In the rows, 128 means zero.
The rows of R fall into a few groups, and each row is roughly a mix of its group's hidden directions.
R, 131 rows:
[[ 90 119  89  88  92 163 120 145 156 168]
 [122 188  91 150  85  95 114 145 158 144]
 [108 145  97  89  96 178 111 123 174 157]
 [107 150  92  94  85 171 103 136 161 161]
 [ 91 117 134  80  72  97  95 137  99 119]
 [116 162 146 154  93  77 136 182 101 137]
 [123 185 126 154  65  87 116 121 134 136]
 [154 106 140 116 203 161 155 145 103 114]
 [149 174  99 168  80  86 113 126 156 130]
 [144 123 115 112 193 126 108 108 141 192]
 [131  92 146 142 125  84 198 137 124  93]
 [115 175 176 137 104  99 162 141 178 120]
 [105  77 120 131 150 158 166 131  67 110]
 [147  85 159 129 148 101 202 137 126 118]
 [129 109  97 101 127 190 104  87 172 133]
 [156 139 125  93 154 194 106  89  99 123]
 [145 183 132 126  92 129  88 138 188 134]
 [123  88 121  87 182 116 142  75 149 141]
 [153  83  70 130 118 159 150  99 108 163]
 [127  77  77 150 132 152 113 148  76 147]
 [154 150 130 178 200 116 112 125 152 118]
 [ 97 161  96 154  68 112 140 160 133  94]
 [105 181 163  97  81 158  93 135 120 141]
 [153 129 122 106  55 141  72 119 118 126]
 [120 143 151 131 140  61 162 125 183 146]
 [160  65 107 125  89 161 164 116 120 109]
 [167 129  98  99 163 137  70 137 105  91]
 [ 97 128 125  64 170 111 129 167 165 123]
 [148 173 152  87 126 130 161 118  65 114]
 [146  87 108  87 152 167  98 145  95  88]
 [139 145 180 168 102  87 168 118 118  95]
 [ 94 133 149 107 142  60 157 138 172 114]
 [102 106  84 168  99 126 129 178 101 163]
 [121  79 189 114 150 145 154 102  96 108]
 [121 169 116 104  97 155  80 132 185 146]
 [119  86 143  95 161 180 126 124  73 127]
 [129 179 117 161  63  93 119 131 151 118]
 [118 159 135 150 157  82  66 142 141  92]
 [ 96 128  91 167  97 124 101 176 171 115]
 [ 85 131 154 185 105 110 110 157 174 122]
 [178 120 106 110  91 174 119 104  85 103]
 [172 123 158 156 179 101 103 101 116  89]
 [115  86  88 147 120 177 102 123 179 145]
 [121  98 111 214 124 111 137 158 124 135]
 [175 112  95 105 102 178 112 103  93 102]
 [ 76 113 121 143 195 102 168 135 136 127]
 [156 148 173 167 123 172 160 155 155 100]
 [115  97  75  88 133 158  78 136 124 159]
 [105  93  82 110 150  72 150 135 165 142]
 [180 159 169 169 148 168 148 141 129 108]
 [123 104  56 103 113 129 143 102 146 175]
 [ 66 132  91 127 168  80 137 145 147 118]
 [137 210 153 110 124  95 150 121 104 124]
 [ 81 175 175 167 121 135 120 162 132 151]
 [164 110 139 144 147 187 142 185 127 102]
 [155  68 138 117 158 166 122 112  82 102]
 [ 94 101  85  76  85 115 140 114 130 163]
 [157 110  93  95 169  84 132  87 161 121]
 [157  92 119 110 126 208 141 105 113 116]
 [125  65 125 155 169 108 173 108 115 104]
 [ 91 167 170 127 183  95  99 140 131 146]
 [107  89  55 132 112 126 125 151 172 122]
 [ 84  99  73 100 130 117 153 109 155 167]
 [153 128  83  77 137 174 130  92  94 136]
 [125 160 146 153 160  86  69 144 137  90]
 [116 137 139 112 172 167  96 101 123 193]
 [110 108  90  77 117 163  80 145 147 157]
 [152 156 154 178 195 133 146 140 144 110]
 [167  84  93  83 160 104 124  94 122 107]
 [100 128  99 123 119  44 147 142 138 149]
 [157  88 114 119 176 181 106  92 140 112]
 [131 115 157 127 191  98 180 127  95 145]
 [120 169 140 153  53 106 141 142 143 101]
 [156 130 135 123  77 189 177 139 112 130]
 [171 132  85  91 165  96 119  85 150 115]
 [131 178 157 110  94  83 148 121  77 118]
 [136 122  47  87 108 110 147 119 112 143]
 [ 87 119 133 182 124 103 188 105 112 144]
 [114 126 127 114 179 161  94  97 112 188]
 [157 105 141 154 127 179 112  88  73 145]
 [133 199 165 102 127  88 155 126 106 120]
 [ 87 174 119  92  77 108 133 131 158 158]
 [110 102 130 177  99 126 159 187 163 122]
 [ 80  95  92  78  87 117 139 116 128 156]
 [158 149 111  99 178 120  68 138 108 100]
 [132  78 121 174 170 125 111 184 129 132]
 [118 155 115 106 169 145  91 117 139 199]
 [118  65  82 127 173 131  96 141 116 150]
 [152 134 162 121 131 202 107  89 103 116]
 [171 139 168 177 112 133 141 133  84  88]
 [142 108  74 124 127 164  80 139 103  82]
 [ 95 159 179 132 161 171 150 118 133 169]
 [119 186  80 137 101 105 104 152 165 148]
 [115 175 193 163 104 148 125 144 100 138]
 [137 139 139 104 123  52 121 134 174  94]
 [ 76 118 141 136 193 100 170 137 135 125]
 [152 166 147  72 108 166 143  97  94 110]
 [145 100 117  96  66 165 154 118  94 152]
 [152 169 171 122  99 177 150 114 164 100]
 [101 153 123 125  48  89 119 105 128 137]
 [158  85  74 134 115 164 150 100 105 160]
 [ 94 138 140 128 133  80  56 136 131  96]
 [116 109 143 165  57 172 158 133 124 131]
 [134  84  76 118 172 147  88 123 110  97]
 [108 146 142 166  74 174 114 171 105 125]
 [108 151 114  72  61 142 107 108 134 143]
 [161 112 148 168 175 135 172 109  95  96]
 [103 136  88  96  65 154 101 110 142 155]
 [172 122 139  81 173 155 149 106  84 131]
 [ 84  88  72 110 140 117 167 114 132 159]
 [174 164 180 164 149 151 142 150 119  99]
 [117 148 103  86 119 114 108  54 107 149]
 [ 97 176 133 142 132 125 138 123 163 199]
 [105 148 140 168 107 145 153 102  83 185]
 [108 149 125  96 121  63 140 162 172 103]
 [123 121 132 145 134 199 132 113  81 174]
 [143 126  90  99  51 151 101 118 134 142]
 [119 184 146  61  90 115 132 123 111 133]
 [182 147 172 159 123 181 150 140 119 111]
 [119  74 131 144 176  85 169 102 120 116]
 [117 166 159  89 127 141 134 126 203 127]
 [146 141 163 147  98 206 139 133  99 125]
 [ 72 140 132 155 139  78 125 164 169 147]
 [169 154 194 144 119 134  99 144 100  94]
 [ 83 104 127 104 159  89 182 139  94 139]
 [179 135 133  85 169 168 130  99  92 122]
 [118  83 108  94  93 157 172 105 115 169]
 [ 68 124 100 129 174  83 115 125 165 129]
 [129 139 122  91 192  64 121 127 125 139]
 [141 128  95 100  51 143  87 120 130 135]
 [163  88  81  83 155 102 123  95 130 109]]
Each list below has one row that fits no group; the rest each fit one group, if only roughly. Name that row.
    j144: [121 185 147 142  63  94 141 127 102 129]
    j105: [ 75 119 157 166  78 129 164 134 144 157]
    j308: [162 124  99 135 103 158  63 120  89 103]
    j564: [133 103 112 108 153 203  98 129  90 127]
    j700: [177 107 133 152 156 167 112 160  77 112]
    j870: [125 145 165 103 198  83 116 120 114 146]
    j136: [156 104 142  86 111 143 202 107 121 116]
    j79: [ 88 151 125 101 106  91 139  88 184 147]
    j240: [ 63 117 125 117 170  69 138 137 130 126]
    j140: [121 142 138 162  78 201 133 151 118 129]
    j476: [ 85 122  96  84  68 106  97 134 119 124]
	j136
    j811: [168 121  99 168  90 161 100 108  81 128]
    j305: [143 143 183 139 155  70 146 148 100 100]
    j486: [170 115  87  87 184 114 101 130 127 104]
    j472: [ 84 139 103 120 155  90 145 111 180 171]
    j844: [153 143 126  71 123 199 122 101 124 115]
    j861: [ 78 112 151 195 128  93 120 157 123 117]
    j711: [ 77 179 156 118 117 123 139 133 172 169]
    j927: [151 173 174 143 101  86 129 142  86 102]
    j723: [124 167  93 114 120 187  82 151 136 157]
    j133: [165 145 148 117  55 161 129 146 107 103]
    j509: [109 114  61 140  80 130  90 143 153 114]
    j212: [115 123  77  97  98 186 115  96 135 154]
    j838: [ 86 131  98  92 167  97 142  94 165 159]
    j670: [ 94 133 168 116 131  76 182 125 164 140]
	j861
    j788: [136  85 128 146 189  96 156  95 122 162]
    j265: [144 104 154 109  77 156 148 136  63 120]
    j146: [130 151 209 138 153 147 159 134 153 115]
    j808: [107  92 102 123 170 133 181 104 148 173]
    j459: [101 126 166 138 202 136 142 140 167 144]
    j778: [190 146 120 115 140 107 102 147  85  81]
    j729: [172  89  86 129 131 163 112 129  82  94]
    j832: [164  99 117 188 172 152 128 138  91 113]
    j658: [161 123 116  88 175  63 110 110 126 117]
    j447: [107  91 159  73 179 147 113 118 106 148]
    j912: [131 147  94 183  91  75 156 116 145 137]
    j857: [134 137 140  88 108 163 112  95 137 199]
    j888: [142 160 146 153 121 163 106 117 204 114]
	j857
    j81: [154  84  77 112 137 157 106 136  80 100]
    j897: [100 187  95 131  94 138  94 145 127 173]
    j721: [100 137 148 171  99  58 111 156 140 125]
    j261: [161 168 169 139 116 177 122 155  82 115]
    j460: [142 138 101 105  97  60 156 108  96 153]
    j791: [ 88  90  99 105 131  94  96 132 178 155]
    j114: [123 103 112 126 144 205 114 135  77 133]
    j881: [ 93 126 116  73 114  81 154 147 174 119]
    j450: [170 170 159 149 124 107 122 142  64 109]
    j436: [174 134 138 142 100 168 112 169  79  99]
	j881
    j289: [138 162 104 172  58 122 116 133 144  98]
    j329: [148 124 172  97 191 152 170 118 118 142]
    j426: [ 89 165 118 165 123  77 134 107 171 154]
    j448: [127 148 158 153  73 187 105 120  98 118]
    j317: [ 98 104  76 110  99 130  88  99 171 150]
    j43: [175 113 124 152 126 132 146 128  97  53]
    j34: [140 119 169 157 167  70 128 167 102 112]
    j375: [ 85  96 106 111 165  89 169 113 114 164]
    j891: [143 142 121 148  61 157  97 126  92  89]
    j799: [ 98  94 100 158 123 142 169 121  62 125]
	j43
